In the data rows, the value 128 means zero.
Here are some points, one per row:
[107 151  99 122   0 132 108 141 117 109 126 113 153 105 126 126]
[148 137  98 103 107 107 152 131 112 169 170 104 158 166  91 137]
[222 126  63 139 159 129 106 110 147 154 140 131 126 154  99 106]
[137 127 116 142  95  77 137 109 131 173 163 113  95 178 102 119]
[128 128 147 143  66  96 164  65  88 134  37 112  98 159  63 142]
[130 164 143  88  53  79 167 104 127 142 119 138 164 137 100  70]
[145 101 129 150  61  96 136 116 186 131 103 223  98 136 118  76]
[ 78  52 130  81 103 155  34 149 135  90 101 152 110 129 150 135]
[127 108  98 138 110 165 142 127 133 163 127  97 106 101 132 132]
[146 139  98 111 109 118 176 106 167 104 144  58 103 131 141 138]
[110 148 172 115 125 102 168  98 101 147  70  10 124 130  87 156]
[ 87 132   0 151 170 130  90  97 150  74 104 134 148 139 178  95]
[107 133  99 170 125 223 124 149 115 122 148 118 106 126 255 104]
[117  88 156 107 115 140 107 156 119 123 126 149 128 117 164 131]
[105 151 128 134 114  99 147  99 135 139 142 101  85 168 161 131]
[105 118  59 123  85 165 118 112  72 126  90 119 124  47 165 191]
[ 76 123 101 129 116 170  85 129 189  87 129 201 147 121 136 109]
[112 141 116 141 159  77 173 117 150  87 108 106  71 137  91 117]
[127 108 114 151 142 110 132 131 181 109  75  95 106 132 174 143]
[114 130 192 158 140 135 136 119  73 125 124 171 108 143 129 140]
[141  72 156  61 149 140 122 177 116  46 110 153  94 106 160 166]
[142 143 108  79 130 105 138 184 171 125 106 105 112 100 108  87]
[118  74  79 128 110 150 101  91 117 110 133 153 158  92  77  95]
[133 196 133 159 122 125 167 160 132 155 152  94 116 161 101 108]
[145  85 150  90 121 147 127 125 152 103 117 160 148  95 109 140]
[167 162 101 119 141 129 104  97 112 157 171  80 152 129  80 129]
[113 132 144 138 129  84 167 136 139 101 115 135  85 129 124 105]
[102 138  84 135 147 153 105 131 111 104 111 108 152  96 126 175]
[132 123 150 162 136 132  97 153 159 122 125 130 121 134 169  93]
[ 80 140  36 139 137 133 120 101 132 118 101 197 185 118 117 142]
[108 128 143 169  89 140  95  88 111 123 151 142  60 127 143 179]
[123 152 136 144 153 129  96 109 157 121 142 116 145 136 120 121]
[142 129 131 134  92 107 156 145 147 152 181 145  86 122 154 124]
[114 104  80 119 163 141 150 144 138 178 131  71 107 103 136 172]
[158 187 127  46 137  99 125 110 133 173 147 127 174 162  44  73]
[120  95 125 135 173 134 115 133 164 135 136 164 153 108  99 130]
[104 122 122 100 137 113 104 141 161 165 127 114 102 129 150 119]
[131  95 143 152 140 121 169 138 131 111 118 121  97 124 178 173]
[102  88 119 139 106 138 144 122 156  94 167 146  48 152 159 151]
[167 194 127 198 154 146 159 170 121 169 102  91  97 188 106 110]
[154  56 112  95 109  84 179 168  26 186 122 122 112  73  82 121]
[ 79 157 111 120 122 161 142 123 157 109 162 111 124 137 139 160]
[153 123 116 112 145 172  97 137 130 131 120 121 140 119 119 149]
[238 162  70 136 162 105 141 113 101 133 146 115 114 135  87  79]
[108 114 145 110 118 135 137 140 171 128 139 121 121 142 154 121]
[133 112  98 113 255 162 132 141  58 168 129 131 108  92 118 202]
[135 144 145 129 136 157 106 106 142  78 152 153 112 127 162 133]
[165 110  80 136 151 108 124 127 108 139 106 144  78 134 122 129]
[ 83 122 183 126 123 126 128 138 125 109 134 153 159  79  77 133]
[ 57  75 142 148  71 152 100 133 135  65 118 180 114 136 100 145]
[125 124 145 114 124 163  74 149  94 159 128 150 116 118 119 154]
[148 163 135 121 155 108 112 129  93 129 160 114 145 148  80 118]
[126 121 158 133  76 127 130 129 134 100 127 164  98 140  90 127]
[153 111 118 119 162 133 113 114  97 187 173 134 139 186  54 101]
[ 89 103  39 162  87 172  85 255 173 124 138 124 118 158 204  92]
[126 134 157  96 122  85 123 129  86 157 116  60 124  92 136 126]
[125 117 115 131 194 167 128 178 110 152 117 129 140  97 143 171]
[153 147 105 153 170  77 155 131 203 137 116 105  66 133 116 111]
[120 164  95 119 100 188 112 121  97 112 129 114  57 184 157 142]
[137 107  95 108 170 190  81 147 205  95 104 153 125 129 153 114]
[154 169  94 161 195 186 118  58 160 134 176  85 177 218  40 149]
[254 134  94 109 123  93 136 110 132 114 103  88 101 110 126 119]
[150 137 135 153 171  85 151 116 162 114 132 109 103 177 107 108]
[115 141 129 135  87  85 107 133 161  84 101 142 109 147 105 103]
[164 122 152 121  81 113 158 148 156 180  93 130 159 113 104 159]
[126 102 130 102 155 152 172 177 138 145  85 145 178 108 157 132]
[136 170  96 142 202 193  87  82 127 145 155  85 178 121 151 122]
[152 155 131 115 159 143 133 127 109 150 169 142 153 156 100  87]
[137 182  85 126 210  61 146 121 148 113 130  97 121 125 136 121]
[176 180 217 148 137 134 112 119 105 172 139 186 120 145  47  78]
[148 166 132 138 156 158 100  61 149 194 137  25 136 126 234 106]
[103 173 145  89 140  61 192 131  72 148 133 157 123 133 101  88]
[190 162 117 158 184 121  73 139  76 132 153 146 134 114 126 126]
[157  98 117 119 125 188  99 129 175  81 115 158  97 141 131 134]
[107 126  90 104 109  84  67 143 155 122 169 151 158 131  56  96]
[157 138 146 153 145 141 147 115 114 102  84 119 132 119 148 229]
[ 92 103 162 141 186 158  96  96  59 125 108 125 148  99 152 167]
[139 169 182  86  69 107 178 131  93 140 114 114 108 139  78 151]
[176  98 118 110 138 149 111 162  91 127 152 147 152 131 175 154]
[143 124 109 146 116 133 146 145 126 126 108 128 116 134 133  94]
[136 184 124 138 169 151 116 140  85 132 156 121 163 142 114 110]
[148 114 152  97 107 113 148 138 143 149 138 135  64 124 118 127]
Along one direction, these points spread out more than along any other. How far along it is each point below, from 0 to 99? The average is 50, and the first point in the table lies past the average.
[106  84 115  83 144 108 135 126 131 130 108  94  95  78 147 161] 60
[127 144 170 123 137 108 163 123  82 143 127 122 144 124 170 143] 45
[142 140 154  88 137 174 122 147 110 129 147  99 189  54 118 121] 50
[119 111 112 117 100  88 145 141 140 115  86 109  83  95 130 114] 53
[136 127  95 119 189 162 120 122 129  98 105 103 146 121 182 174] 67
[110 137 135 109 128  88 138  92 154 127  93  83 168 128 184 153] 53
[159 113 115 111  79  99 123 130 106  82 115 147 102 123 107 141] 51
[137 127  81 143 188 136  99 104  98 139 117 119 190 129 160  79] 51
[112 170 129  96 171 134 195 130  93 122 132  60 201 106 140 180] 41
[136 130 189 125 103  73 160 149 139 118 121 141  87 148 131 104] 42
[114 114 155 130 162 125 141 107 148 138 120 133 173 137  50 159] 39
[113 160 105 128  69 117  95  95  99  91 135 157 172 159 117 181] 54
[203 127 151  68 146 139 132 133 125 107  79 137 125 120 150 123] 50
[138 129 232 128 131 100  75  96 149 125  87 136 142 143 126 107] 45
[174 169 152 140 151  95 115 126 133 178 182  93 126 115 104  77] 25
[161 214 122 105  68  91 161 117 118 137 114 101  70 176 130 121] 29
[133  91 128 118  94 131 134 105 139 140 163 159 139 127 130 171] 56
[135 143  98 125 170 102 150 128 115 161 140 110 120 139 117 138] 38
[118 136 152 111 108 140 197 125  88 129 101  97  77 119 148 152] 48
[155 100 126 111 150 131  50 160 163  87 118 138 149 141 138 127] 65
[132 152 118 114 185  86 140 128 126 122 104 123 141 159 115  91] 37
[115 144  96 117 111  83 137 147 165 159  95 126 108 105 134  69] 47
[ 74  82  95 110  77 145 150 137 189 101 193 183  95 163 129 104] 68
[142 129 129 145 145 121 137 124  84 143 101 125 139 146 205 135] 55
[157 145 114 149 126 153 119   0 137 128 154 143 152  94 101 122] 42
[ 83 140 109 133  52  62 128 111 168 160 130 119 180 108 186 119] 55
[101  88 134  95 137 156 111 138  32 130 112 101  66  93 136 126] 59
[154 193 141 162 127 151 150  91 132 135 164 114 121 238  69  92] 22
[142  67  96 185 102 147 136 144 127 103 125 146 151 121  77 151] 58
[177  41 139 201  75 160  80 122 207 195 177 105 103 150 183 110] 65
[ 77  64  89 128  65 161 114 167 186  62 197 172  95 161 173 113] 86
[133  67 149 129  69 108  83 112 118  70 110 186 106 133 134 129] 67
[136 134 122 145 128 145 118 142 113 112 191 126 148 115 124 115] 51
[169 123 109 116  25 123 118  81  94 124 120  88  65 125 135 160] 49
[ 96 198 160 125 147 112 178 107  99 117  76  91 127 112 124 188] 41
[144 140 133 122 144  75 189 139 124 170 133 140 215 104  28 105] 18
